T: a few groups of rows, each row roughly a mix of its group's hidden directions:
T (80 x 10):
[[ 2.66  2.48  0.54  0.37  1.05 -2.45  1.09  2.37  0.16 -2.90]
 [ 1.49 -2.69 -1.82 -1.09 -0.35  2.37  2.77 -2.55 -0.11  1.44]
 [ 1.88  1.95 -1.50  2.34 -1.17  2.20  2.65  2.20  0.96 -1.36]
 [ 0.65  3.55  0.69  2.40 -0.33 -3.11 -1.22  2.07  0.84  0.65]
 [-0.50 -1.21  0.64  0.41  3.93  0.31 -3.31  0.51 -1.01  2.42]
 [-2.67  2.91  1.28 -0.94 -2.74  0.52 -0.80 -1.76 -1.18  2.22]
 [ 0.29 -1.80  0.55 -1.04 -0.69 -4.65 -2.85 -0.61  0.81 -0.10]
 [-2.16 -1.28  1.53 -3.35 -2.12  1.35 -0.86 -1.68  0.29  2.46]
 [-0.44 -3.57 -0.69 -2.14  1.81  2.64  2.74  0.05 -0.12 -0.32]
 [-0.17  0.45  0.93  2.75 -2.64  0.84 -2.74  2.30 -2.61  0.12]
 [ 0.92  1.06 -1.30  0.73 -3.49 -1.09  3.05 -0.55  2.93  0.44]
 [ 2.04 -1.09 -1.12 -0.63 -2.48 -0.20  2.35 -0.27  2.32  3.42]
 [-1.02 -1.97 -0.05  1.25  0.08  1.29 -4.36  0.17  1.05  2.76]
 [ 0.25 -3.09  0.91  2.04  1.55  2.43 -0.15  3.26 -1.18 -0.97]
 [ 0.48  2.12  0.47 -0.33 -2.14 -0.28  3.76  0.71 -1.07 -3.23]
 [ 0.43  1.00  1.01  1.53 -1.94  0.08 -1.10  1.77 -4.33 -2.13]
 [ 0.58 -2.23  0.82 -1.96  0.62  0.94  0.56  0.67  4.81 -1.00]
 [ 0.81  2.25  1.54  1.52  0.93 -0.71  0.88  2.57 -3.98 -0.99]
 [ 0.15 -0.82  0.58  0.79  3.35 -0.21 -1.30  1.74 -1.54 -3.99]
 [ 0.48  0.24  0.03  0.58  2.46  0.32  1.44 -1.66 -0.71  4.88]
 [-0.34  3.48 -0.16  2.21 -0.07  4.02  0.95 -0.03 -1.20  0.52]
 [ 3.29 -0.10 -0.12  0.16 -2.27 -0.77  2.86  2.17  0.95  2.36]
 [-0.93  0.67 -0.04 -1.59 -3.29  0.46  0.66 -2.13  1.31  3.79]
 [-1.88  0.61  1.54  1.00  2.48  0.90 -2.14  1.19 -1.86 -3.49]
 [-2.51 -0.86  3.09 -3.03 -1.65  2.13 -1.12 -0.03  0.43  1.20]
 [ 0.95 -1.56 -1.64 -0.58 -1.87  3.51  0.87 -3.49 -0.90  0.02]
 [-0.17  2.85  1.89  0.42  1.03  0.34  3.53  2.53 -1.25 -1.55]
 [ 0.47 -2.06 -1.76 -0.13 -2.16  0.26  0.94 -1.55 -1.40  4.29]
 [ 2.82  0.25 -2.03  0.95 -2.12 -3.46  0.14 -1.35 -2.13  0.30]
 [ 2.76 -2.44 -2.07  0.89  2.11 -0.62  1.35  0.73  2.86 -1.39]
 [ 1.11  1.50 -0.57 -1.65 -0.48 -1.44  4.43 -0.96 -0.07 -2.56]
 [ 1.25 -1.84 -2.01 -0.69 -1.66  3.74  2.39 -1.65 -0.12 -1.14]
 [ 1.69  1.55 -0.14  0.81  1.77 -2.48 -0.18  1.37 -3.49 -2.58]
 [ 0.45 -2.88  1.91 -2.20  2.29  0.22 -1.05  2.01 -0.79 -2.80]
 [ 1.65 -1.67  1.65  0.15  1.94  0.61  0.43  3.70  1.12 -2.90]
 [-0.51 -1.19 -0.29  0.86  2.66  4.51  1.66  1.42 -0.84 -0.72]
 [ 0.95  1.45  0.62  3.61 -1.65 -0.80 -1.23  2.63 -2.19  1.71]
 [ 1.40  0.66  1.33 -2.42 -0.92 -0.50  1.42  0.92  4.66 -0.48]
 [ 0.05  0.59  0.96  1.06  4.53 -0.50 -0.31  1.55  0.01  3.20]
 [-0.75  2.58  1.85  2.14 -1.66  1.35  2.23  3.29  0.57 -0.11]
 [ 1.40 -0.68 -0.13 -0.03 -3.02  0.04  1.65  0.77 -2.20  4.03]
 [ 1.53  2.13 -1.28  1.60  0.08  1.67  4.02  2.17  1.00  0.47]
 [ 0.86  1.09 -0.11  1.03  2.69 -0.62  3.26  1.85  0.76  3.27]
 [ 0.64 -1.09 -0.19 -0.61  0.35 -0.75 -0.40 -3.94 -0.85  4.10]
 [ 0.54  0.69 -1.08 -1.87 -1.33 -0.86  4.11 -1.74  2.14 -1.85]
 [-3.48  0.72  1.46 -2.44  1.80  2.82  1.32  0.49 -1.35 -0.47]
 [-0.37 -3.35  0.24 -0.17 -0.29  0.26 -3.99 -1.02 -0.73 -2.62]
 [-0.22 -2.42 -0.65 -0.95  2.66  2.74  3.40  1.57  0.17 -0.15]
 [-1.74 -0.16 -0.54 -2.36 -2.23  0.09 -0.52 -3.45  0.12  3.14]
 [-0.56  1.48  1.10 -0.42 -2.02 -3.43 -3.39 -2.05 -0.28  0.64]
 [-0.53  2.22  0.92  0.82 -3.05  1.02  3.41  1.72  1.20 -1.69]
 [-2.12 -1.80  1.24 -3.78  0.94  0.51 -1.93 -1.99  1.53 -1.10]
 [-2.05 -0.16  1.88 -0.36  3.96  2.26 -0.50  1.52  1.63  1.44]
 [ 2.63  0.78 -2.55  3.69 -0.11 -1.15  1.92  1.01 -1.15  0.94]
 [-1.16 -1.01 -0.14  0.48  1.13  1.08 -0.93 -0.01  4.25  3.46]
 [ 0.90  1.21 -0.18  1.61  1.74 -0.97  2.40  4.33  1.59 -0.26]
 [-0.05 -0.95 -1.37  0.00 -5.20  0.45 -0.49 -1.40  1.42 -1.30]
 [-1.15 -4.36  0.30 -1.33  2.48  2.07 -0.95 -0.21 -0.92 -1.22]
 [ 1.25 -1.12 -0.91 -1.75 -3.75 -2.97 -0.62 -1.58  1.22 -1.41]
 [ 2.40 -0.12 -2.30  0.71  0.03 -3.42  0.74 -1.72  1.08  2.83]
 [ 1.45 -1.05 -1.14  1.58 -2.09 -1.44 -3.58 -0.49 -3.01  0.66]
 [ 2.11 -2.09 -0.13 -1.29 -1.80  0.43  2.20  0.95  3.31  2.30]
 [ 2.39 -0.36  1.09 -1.56 -1.66 -0.15  2.32  2.10  3.60  0.93]
 [ 2.90 -0.80 -1.58  1.58  1.20 -0.54  3.40  1.66  1.57  1.84]
 [-1.61  0.53 -0.07 -3.52 -3.27  0.94  0.83 -2.48 -0.40 -1.45]
 [ 1.68  0.46  0.05  1.05  0.41 -1.87 -1.51  0.56 -4.99 -0.77]
 [-0.57 -1.87  0.14 -2.04 -0.51  0.22 -1.25 -4.46 -1.32  2.11]
 [-1.66 -0.15  1.26 -1.27  4.50  1.52  0.69  0.55  2.22  1.29]
 [ 1.00 -1.90  0.25  1.79  3.44 -1.90 -0.26  3.38  1.03  0.21]
 [-2.49 -0.22  0.98 -2.82  0.05  1.62 -0.39 -3.47 -1.89  1.53]
 [-0.67  1.01 -0.76  0.55 -3.38  0.75  1.08 -1.52  0.43  4.23]
 [-0.71 -1.05  0.61 -1.16  2.54  0.52 -0.98 -0.06  3.66 -3.39]
 [ 1.15 -1.80 -3.32 -0.07 -0.62 -1.41  0.74 -2.86 -1.12  2.82]
 [-1.56  2.91  1.65  0.00 -0.97 -3.01 -2.13  2.07  0.47 -1.80]
 [-1.85 -0.31  1.89  0.41  3.73  2.11 -1.82  1.88  0.46  1.80]
 [ 0.76  2.26  0.15  4.04 -0.66  0.75 -3.27  0.77 -0.54 -1.19]
 [ 2.97 -0.59 -2.37  2.42 -0.35 -0.44  2.63  0.93  2.42  1.16]
 [ 2.98 -1.88 -0.90 -2.16  0.68 -1.67  1.58  0.21  3.44 -0.67]
 [ 0.33 -0.50  0.31  1.64 -1.84  0.22 -3.61  0.93 -3.86 -0.71]
 [ 3.46 -1.75 -2.35  0.93 -0.75 -0.04  2.62 -1.26  1.11  2.07]]
one row of each group, then the others: which group is each in?
[ 2.80 -3.26 -0.76  0.91  2.06  0.11  1.26  2.59  1.11 -1.52] | K
[ 1.39  1.93  0.00  1.41 -1.61 -4.08 -0.79  2.17  1.75 -0.82] | D
[-0.53  0.12  1.32  2.06  2.94  0.59 -2.36  2.19 -0.54  3.16] | Y

[ 2.47  1.42  0.29  2.75 -0.76  0.17  2.34  3.53  1.26 -0.02] | K
[ 1.82  0.51 -1.24  2.09  0.63 -2.61  0.33  0.09  1.29  4.18] | Y
[-0.57 -1.36  0.69 -3.04 -0.35 -4.66 -0.19 -0.56  1.03  0.89] | D
[-0.93 -0.75  0.86 -0.55  2.53 -0.47 -2.14  0.42 -3.72 -2.88] | K
[-2.75  1.45  3.00  0.22  0.88  1.77 -2.02  1.49 -0.96 -2.47] | K
[ 2.44  1.35 -0.88  0.91 -1.54 -3.99  1.15  0.25  1.83  1.88] | D
